One hidden turn or mirror swaps the rows below in pairs. Which row is each named row swapped with?
The rows were stretched afterwards, more along some directions than others.
J556: -21 6 -12 -7 -18 -11 -7 2 20 2 -8 -10 -1 10 2 13 -2 26 3 0 36 27 10 -23 13 -2 0 6 3 4
J827: 13 31 18 19 18 -4 -20 0 -8 8 7 -25 1 9 8 -16 -28 -15 9 -39 -17 -2 30 20 10 -6 7 0 -4 14
J710: 6 -14 -8 0 -3 26 -7 -12 24 4 -9 10 -21 -29 14 27 -6 -3 -12 -3 -15 -9 -7 8 -19 -9 -11 8 8 -2
J911: 8 9 -21 -5 20 -2 -22 8 10 9 -21 -8 -12 11 -4 11 -11 -3 16 -24 -47 -10 15 15 -25 -29 6 -10 7 23
J615: 12 12 -1 12 6 -5 9 10 13 6 10 2 24 -7 6 -13 -3 -14 -8 -3 0 -5 -29 -15 3 4 2 16 10 7
J590: -35 2 3 -8 -4 6 12 -2 -8 -3 -1 -4 11 19 34 -18 -3 -10 2 6 -14 -4 17 19 20 9 20 22 -10 -11
J483: 22 37 0 12 3 4 -13 19 -2 23 7 -1 -3 -20 0 7 4 21 9 -22 -13 22 15 -4 5 -25 16 -6 4 9
J10: 45 22 -18 13 -2 -27 -24 3 10 7 18 -14 -5 2 -13 10 -5 -1 10 -28 -9 -7 24 -3 -6 -26 14 7 30 14
J921: 5 10 3 9 -3 -12 -15 -16 33 -15 20 -1 33 25 15 4 -19 -21 -2 -10 -11 -6 -6 2 2 -14 3 5 12 21
J410: -1 -6 -5 9 -7 4 9 -19 -7 11 -4 12 -10 6 6 9 7 26 -20 -3 3 14 24 13 3 0 -2 11 -5 -34
J145: 29 10 -5 24 -15 4 -9 21 24 -28 0 -30 4 -7 2 10 -16 -11 13 -20 -9 -1 1 0 -1 -18 -7 -2 24 27
J260: 7 9 -5 -7 47 -13 -1 -4 -17 26 -1 6 -20 13 9 -29 -11 9 -3 -11 -42 -2 43 26 -1 4 21 0 2 11
J839: -2 13 8 8 -10 4 6 -7 14 7 1 -5 -12 3 15 12 9 18 -4 16 16 16 8 24 12 -1 26 3 -8 -11
J680: 9 2 -13 9 -41 7 -6 4 27 4 -27 -16 -7 3 5 26 -7 14 -4 14 26 15 -4 -13 10 -36 -6 -9 0 4
J416: -25 21 -11 -10 -4 -1 -15 17 12 13 10 -20 -14 7 12 24 11 37 4 19 -1 15 10 -10 4 -22 10 -9 -10 12
J782: -9 5 13 3 -16 -5 -15 -13 20 -4 9 6 13 14 -5 6 2 -8 -1 21 9 2 -16 -2 -5 -24 -1 13 10 18
J188: 43 4 -28 24 -4 -24 -4 -37 9 -4 12 29 33 12 -10 2 -28 -21 0 -42 -41 -2 18 -6 0 -4 -11 11 26 -2
J757: -3 -14 3 4 -9 -7 11 -38 17 6 -4 10 17 24 5 5 -13 -23 -19 22 16 -7 -11 12 13 -17 1 5 -14 -23
J934: -13 -21 -2 4 -15 7 10 -15 26 -16 -24 5 6 15 17 -7 -31 -22 -2 4 -5 -4 3 16 -11 10 -10 0 1 4
J722: 18 3 2 1 -30 16 -12 6 9 -6 -2 -10 16 -15 -1 16 -18 21 12 -19 7 0 -4 -36 1 -40 -13 -6 23 11
J655: -28 32 28 6 4 5 -3 -12 3 12 -12 -5 19 16 11 -14 -3 -6 -26 7 -1 18 0 10 10 -24 1 12 -15 2
J244: -12 -2 8 -3 2 -13 -1 12 15 3 0 -1 -12 22 -1 -4 -13 -19 13 1 26 -13 13 35 -13 7 19 2 -10 -28
J160: 0 23 -1 -7 6 -17 -3 5 -29 13 -9 -16 20 24 -7 -3 4 35 -4 -7 -9 15 18 -9 16 -23 14 -7 9 2
J92: 8 -4 -7 -4 19 -7 -11 23 -25 19 -2 -9 -10 -3 -26 -7 -12 10 35 -21 -21 -11 17 0 -6 -21 -2 -9 3 -14
J756: -37 15 3 -12 -5 9 -26 -6 30 6 -5 -21 3 31 26 6 -14 1 -3 -11 19 18 2 13 13 -7 13 7 -27 0
J7: 23 11 2 12 13 -15 -3 13 -11 9 8 -13 -14 3 -9 -20 -19 -34 25 -21 -17 -4 29 40 0 5 17 -1 -1 2
J91: -11 18 0 -13 22 -3 -14 -18 -1 2 15 6 23 14 11 -14 -15 0 -8 -28 -44 3 5 -5 -7 -6 2 14 15 14
J373: -22 6 -4 12 -9 -20 4 -18 4 -11 25 -6 -3 11 12 3 7 -6 0 16 -2 -13 3 12 8 16 9 28 2 -19
J229: -14 14 -12 1 -24 3 15 -13 11 16 -12 6 -2 4 20 -4 14 -1 -15 27 -8 34 13 8 16 8 18 6 -15 7
J380: 3 9 -4 13 -45 4 -24 4 50 -28 12 -12 12 3 15 35 -13 -10 7 -27 25 2 -16 -10 -8 -11 -10 14 17 -3
J241: -15 -5 -1 -16 -6 9 -17 -2 10 16 -14 -17 -14 26 14 13 -19 1 -3 10 -4 11 4 10 7 -28 -8 -18 -17 10
J359: 33 9 -10 23 17 -3 5 -25 -23 33 -5 2 5 0 17 -27 -12 -12 -31 -6 -46 3 17 14 20 -20 15 -3 2 4
J969: 32 22 -11 26 -15 -7 -17 -20 16 -1 10 -10 19 11 27 8 -23 1 -13 -17 -39 5 3 -12 14 -17 0 -8 26 35
J190: -7 -20 -24 -9 5 -19 -9 -14 41 -16 -32 6 -5 42 8 22 -21 0 -11 -20 -17 -13 7 15 -4 1 -6 8 -3 -23
J391: -4 1 -25 -8 -23 -13 -21 -22 15 -18 -14 -8 -8 22 10 35 -18 8 3 -24 -13 -3 37 15 7 -5 2 9 19 -11
J299: -7 -11 -7 -18 12 -2 13 7 -11 7 -11 -11 16 16 -17 -18 -12 12 18 0 4 11 8 3 -1 -8 8 -10 0 -9
J293: -15 12 4 -17 2 10 -23 27 31 13 -22 -17 -3 28 17 14 -7 9 -11 -4 4 11 -17 7 11 -37 5 -5 -27 -8
J318: 11 24 5 20 -7 -9 -9 20 -12 9 17 -17 -3 -1 -1 -3 -2 -10 23 -36 -1 -4 16 10 3 11 12 14 -9 -20
J290: -34 8 10 -3 -5 -3 -4 27 20 -6 -27 -34 -24 34 13 16 1 11 0 11 26 -8 7 16 1 -7 -8 5 -13 -6
J619: 32 3 -6 4 23 13 -16 8 0 23 -31 -1 -11 8 6 -12 -33 -6 -6 -23 -40 4 20 17 -3 -37 1 -29 8 21
J662: -27 22 -11 2 7 2 -3 3 10 22 7 5 21 -5 14 -2 12 28 -7 -18 10 25 -6 -2 18 1 31 10 -14 -8
J370: -6 1 0 3 -10 -9 -6 -10 1 4 23 -8 1 9 -4 24 -7 19 18 20 -7 -11 -3 -16 1 -31 -8 -11 -4 -6
J267: 8 15 -2 7 -7 -4 -3 7 -3 7 -21 -20 -2 23 10 0 -3 23 -3 16 -2 23 -2 -14 8 -27 1 4 8 9
J434: -19 -5 6 -13 16 14 -12 -27 12 2 13 26 14 4 2 0 -12 -25 14 -9 -34 -22 3 11 -19 -13 -4 6 4 17
J905: -35 7 1 -4 -6 11 12 -12 4 -7 -14 7 -3 2 26 -7 -13 -2 -1 0 -9 7 11 19 12 21 7 20 -14 -22
J739: -11 5 8 -10 8 6 5 -14 -20 8 5 8 41 11 10 -19 -14 -13 6 -2 -49 -4 7 -6 -1 -25 4 -4 5 21
J935: 28 -2 11 5 11 7 -4 -21 4 15 8 0 11 4 -16 -1 -31 -9 18 -31 -12 -14 15 8 -20 -29 -11 -20 -1 -11
J610: 45 -5 -3 19 -13 -12 -2 -29 -9 -17 11 -4 -2 3 6 9 -12 -23 4 -11 -35 -26 18 0 -11 -9 -5 3 17 14
J227: 14 -1 -15 -4 -6 -8 -3 -6 12 -22 -15 -17 -33 1 9 21 -25 15 6 -29 -8 1 61 25 -12 13 4 6 22 -2
J185: -36 12 10 9 5 19 16 11 -9 10 -2 1 18 5 30 -42 5 -13 -5 9 -9 3 -7 10 17 17 16 16 -12 7
J99: 9 23 -20 8 9 -5 -10 -2 22 22 7 -13 0 24 25 -24 -21 -4 -4 -41 -9 12 28 17 23 9 16 11 -2 -15
J887: 16 22 -19 18 -3 -1 -11 13 28 2 9 -21 4 3 13 -13 -7 -2 -4 -22 -24 27 5 5 23 -11 9 12 25 21
J4: 11 2 -26 -9 17 -19 -20 -11 -3 6 7 -18 -21 18 7 1 -33 8 9 -36 -40 -10 61 11 10 2 -9 2 28 4
J624: 2 12 -15 3 8 8 -6 -21 6 14 -14 2 13 8 11 -2 -5 11 -19 9 -45 23 -9 -13 21 -36 -7 -5 9 29
J310: 11 5 -11 13 -5 1 -18 -1 16 -10 2 -20 12 20 22 17 -28 19 3 -31 -23 -3 0 -19 13 -22 -15 -11 24 5
J121: 18 15 -22 13 -15 -26 -21 -16 23 -11 3 -6 -24 15 10 23 -19 -10 15 -14 -23 -2 37 15 -6 3 1 26 28 -2
J781: -18 -2 -19 -20 -1 -16 -32 14 39 0 8 -13 2 29 -13 9 -16 -7 18 -33 5 4 7 -2 2 -10 -14 18 20 -6
J124: 2 6 -3 -12 -13 10 -36 -6 38 3 1 -6 6 16 -4 35 -14 -5 9 -38 -3 10 -2 -6 -7 -28 -16 3 1 5
J116: 7 17 -19 21 -12 -5 -14 -8 2 10 -4 6 -7 2 22 -12 -7 -6 -1 8 -31 7 11 6 21 -7 17 15 6 20
J39: 4 22 -13 3 17 5 0 10 -13 26 -12 -26 -28 -2 14 -28 -10 0 5 -5 -31 9 47 27 8 -1 23 2 -10 9
J557: 18 9 10 13 -1 -3 -18 21 5 0 4 -12 0 -6 -3 7 -19 -25 14 -30 -28 -22 3 22 -26 -17 5 -6 -4 -11
J850: 2 0 1 6 30 -16 4 5 -17 18 -20 -1 -12 11 -5 -7 -1 23 -19 -16 -44 -5 29 18 -17 -3 2 -9 -2 -13
J478: 5 15 -18 -10 0 -13 3 4 -3 1 -15 -16 13 19 9 -4 -21 32 -2 -11 -14 21 26 -19 3 -7 8 -12 11 22
J357: -16 17 -15 5 0 -5 -21 -27 10 -5 -8 -2 8 28 36 -1 -17 -15 -12 -13 -23 -10 2 10 14 -13 17 25 -17 -11
J618: -14 23 0 -2 15 -8 -2 12 13 15 17 -2 -1 3 -5 3 6 20 17 -18 -1 20 20 20 3 3 22 4 10 -18
J649: 1 -4 0 -12 -2 -6 -14 -13 23 -11 -1 -30 12 40 2 5 -29 -14 10 1 4 -18 -1 -10 -6 -28 -14 -2 -1 15
J216: 4 30 -24 -8 -18 -14 -21 10 29 4 31 4 18 -10 -2 -1 -3 3 21 -38 3 14 16 -13 2 0 28 27 30 3
J470: 11 5 9 20 -11 2 -22 -18 32 -19 10 -10 20 -1 8 29 -26 -1 -11 -47 3 -10 2 -11 7 -17 -29 7 26 12
J559: -10 12 9 18 1 20 7 5 -12 16 -14 -8 -9 -8 35 -12 2 18 -16 18 -19 14 16 20 16 -9 19 -11 -19 5
J449: 34 9 -20 15 -1 -19 -21 -6 13 -11 8 -7 -12 -14 -10 6 -19 -6 17 -51 -13 3 42 -1 -7 3 0 13 39 20

J227 swaps with -> J478
J827 swaps with -> J756
J410 swaps with -> J188
J590 swaps with -> J739
J722 swaps with -> J216
J624 swaps with -> J373
J267 swaps with -> J121

One hidden turn or mirror swaps the rows below in pairs. Which row is each named row swapped with?
The rows were stretched afterwards, more along some directions than others.
J858: 12 -20 -23 -3 6 8 10 0 -5 13 -41 7 -22 7 -8 -4 -14 8 15 -21 -13
J196: 27 -5 -4 -13 -5 10 8 -15 2 1 -10 17 -13 4 -9 7 -16 -7 16 18 15
J223: -1 2 -24 14 -21 26 1 -20 -10 -2 -25 -34 13 -7 1 5 -1 27 -4 16 0
J109: 5 -25 15 -15 -9 -4 -15 -10 32 2 -1 24 3 7 -5 -19 6 -22 -2 -1 -6
J350: -19 -17 15 11 -13 22 16 -26 11 -15 -19 18 -1 11 -32 11 2 -25 3 16 3
J479: -4 -18 -19 10 -31 7 -20 -6 -7 2 -15 -40 14 -19 2 25 2 30 -1 16 10
J875: -26 23 21 13 -16 15 4 4 2 7 -25 -27 14 -17 -10 15 1 29 14 7 12
J530: 19 -10 1 -7 -5 25 -1 -4 7 7 -26 19 -27 20 6 -20 -11 15 11 -27 -15
J358: -31 -9 23 -11 -16 -12 -8 8 0 -21 -9 -14 14 -8 -21 21 0 -8 -4 -12 -17
J192: 15 6 -10 -14 -2 -7 5 -9 1 -1 0 22 1 -8 -20 13 -11 -14 14 22 22
J98: 3 -42 -24 2 -9 11 -3 2 1 8 -41 -2 -12 9 -6 -19 -19 6 10 -20 -11
J681: 8 -26 -17 -9 3 -1 9 -12 -9 3 -23 12 -30 6 -12 -9 -16 -7 -2 -28 -9
J220: 5 19 -2 11 -36 6 7 -30 -12 -12 -27 -17 -39 10 -18 15 4 42 3 -4 6
J549: 1 21 -8 26 -1 19 0 -12 1 -1 -9 11 -17 -8 -4 -9 -1 -6 9 21 0
J226: -22 6 2 -5 -10 -29 -12 3 4 -4 -24 -15 1 -16 -16 31 9 -18 -11 -16 -10
J581: -25 5 0 16 5 14 -11 -13 8 -7 -39 -30 28 3 1 -33 -4 -2 -2 -20 -3
J690: 13 6 -2 22 -29 26 6 -30 -12 -21 -26 -6 -34 14 -19 4 6 19 11 1 9
J983: -13 -20 -1 27 -14 17 -10 -26 -1 10 -10 3 3 1 10 3 1 24 -1 11 13
J833: 10 -4 -11 30 10 32 2 -35 -1 -4 -33 19 -12 35 8 -8 7 3 12 -6 -10
J769: -14 14 -16 2 -17 4 7 -19 -22 -8 -28 -37 16 -5 -2 -9 -8 5 -9 9 -9
J488: -20 28 26 -3 -6 -18 -11 12 -9 -11 -17 -19 0 -11 -7 21 24 4 6 9 3
J700: -11 34 23 6 -4 -2 1 7 -5 -13 -27 -24 0 -13 -11 20 23 11 14 10 14
J792: -17 -41 21 5 -5 11 -22 -5 28 10 1 7 8 -6 -4 -6 0 -10 -1 -13 4
J119: 5 -9 -13 -7 -17 6 5 -13 -7 -22 -28 -2 -5 -2 -21 -18 -23 -6 2 21 19
J95: -1 6 3 17 -5 15 -5 -22 0 9 1 14 7 -3 13 -18 -9 -1 -8 10 10
J467: -12 -17 1 -3 -6 33 -4 -36 19 -25 -6 6 -7 4 -29 -12 0 -34 -9 -5 0
J771: -33 4 19 3 -20 -15 -7 -12 9 -10 -31 -8 4 -8 -10 28 -1 -7 -5 -11 -15
J21: 4 11 -3 -5 14 32 -3 -35 10 -24 5 5 -20 -10 -34 -11 1 -23 -11 -7 12
J217: -8 -36 21 16 -5 32 -14 -15 32 -2 -17 22 23 13 10 -26 -14 -19 18 -11 -11
J809: -16 -23 -8 4 12 30 -16 -15 -3 -7 -21 -26 24 -5 6 -32 9 2 -13 -34 -3
J572: 13 -13 -13 -14 -6 0 12 -13 -3 -11 -12 8 8 -7 -25 4 -15 -8 16 21 21
J90: 10 11 -6 23 -21 22 1 -26 -10 -20 -18 -6 -37 10 -8 12 14 32 16 4 10
J842: 4 0 -2 27 -13 16 -6 -12 12 14 -12 9 -12 10 20 -7 -1 14 7 15 9
J409: 5 -14 -7 -2 -2 42 0 -48 4 -11 3 13 -13 5 -28 -13 -3 -26 -12 -11 -1
J150: -20 -21 -4 0 -1 24 -28 -6 3 -8 -23 -22 34 -2 16 -33 8 -4 -13 -19 -5
J387: 23 -12 -24 14 -22 10 -14 -12 -3 10 -13 4 -20 8 21 -25 12 40 0 -2 1
J75: -10 -14 33 14 0 9 -11 -4 27 18 -35 17 -2 21 14 -19 -11 -19 5 -16 -25
J86: -17 -5 -10 18 -16 19 -17 -27 -6 -21 -30 -18 27 6 -7 -12 4 -6 -8 26 -10
J677: -4 14 -14 4 -15 24 -12 4 -5 -11 -16 -29 8 -10 -1 5 0 11 -5 19 -8
J630: -23 4 21 -4 -9 -20 7 -6 2 -6 -27 -12 1 -1 -21 33 5 -4 2 -14 -20
J174: -16 -25 22 9 2 0 -10 -13 33 9 -15 27 3 19 9 -16 -5 -29 -2 -22 -10
J165: -26 7 24 9 -17 4 -3 -5 2 -2 -32 6 10 2 -11 29 11 1 5 3 -20
J855: -17 12 30 -12 -5 -5 7 -1 0 13 -27 -12 8 4 0 28 -4 4 16 -10 -29
J760: -18 4 24 18 0 -1 -13 -14 34 -1 -45 20 3 21 6 -10 4 -36 2 -3 -9
J453: -13 9 -7 13 -23 9 -13 -20 -2 -7 -23 -31 3 -13 -2 21 -3 16 -1 31 -1
J536: -5 -8 -4 -11 -23 25 0 -42 10 -11 -9 -11 -10 3 -31 -6 -9 -3 -16 -1 3
J786: 9 -5 -5 -19 -12 5 4 -21 -5 -22 8 5 -12 -3 -31 -19 -12 -10 -6 20 15
J903: 8 -10 6 -18 14 7 3 -4 4 14 -22 29 -22 8 -10 5 -19 -5 13 -18 -11
J164: 1 -9 5 20 -29 37 1 -17 0 -27 -31 -19 -27 0 -18 -3 0 36 11 -9 18
J749: 8 14 -14 30 -9 10 -19 -8 10 0 -24 3 -8 -1 18 -21 10 5 0 0 18

J769 swaps with -> J855
J387 swaps with -> J109
J858 swaps with -> J572
J350 swaps with -> J833
J681 swaps with -> J196
J98 swaps with -> J192

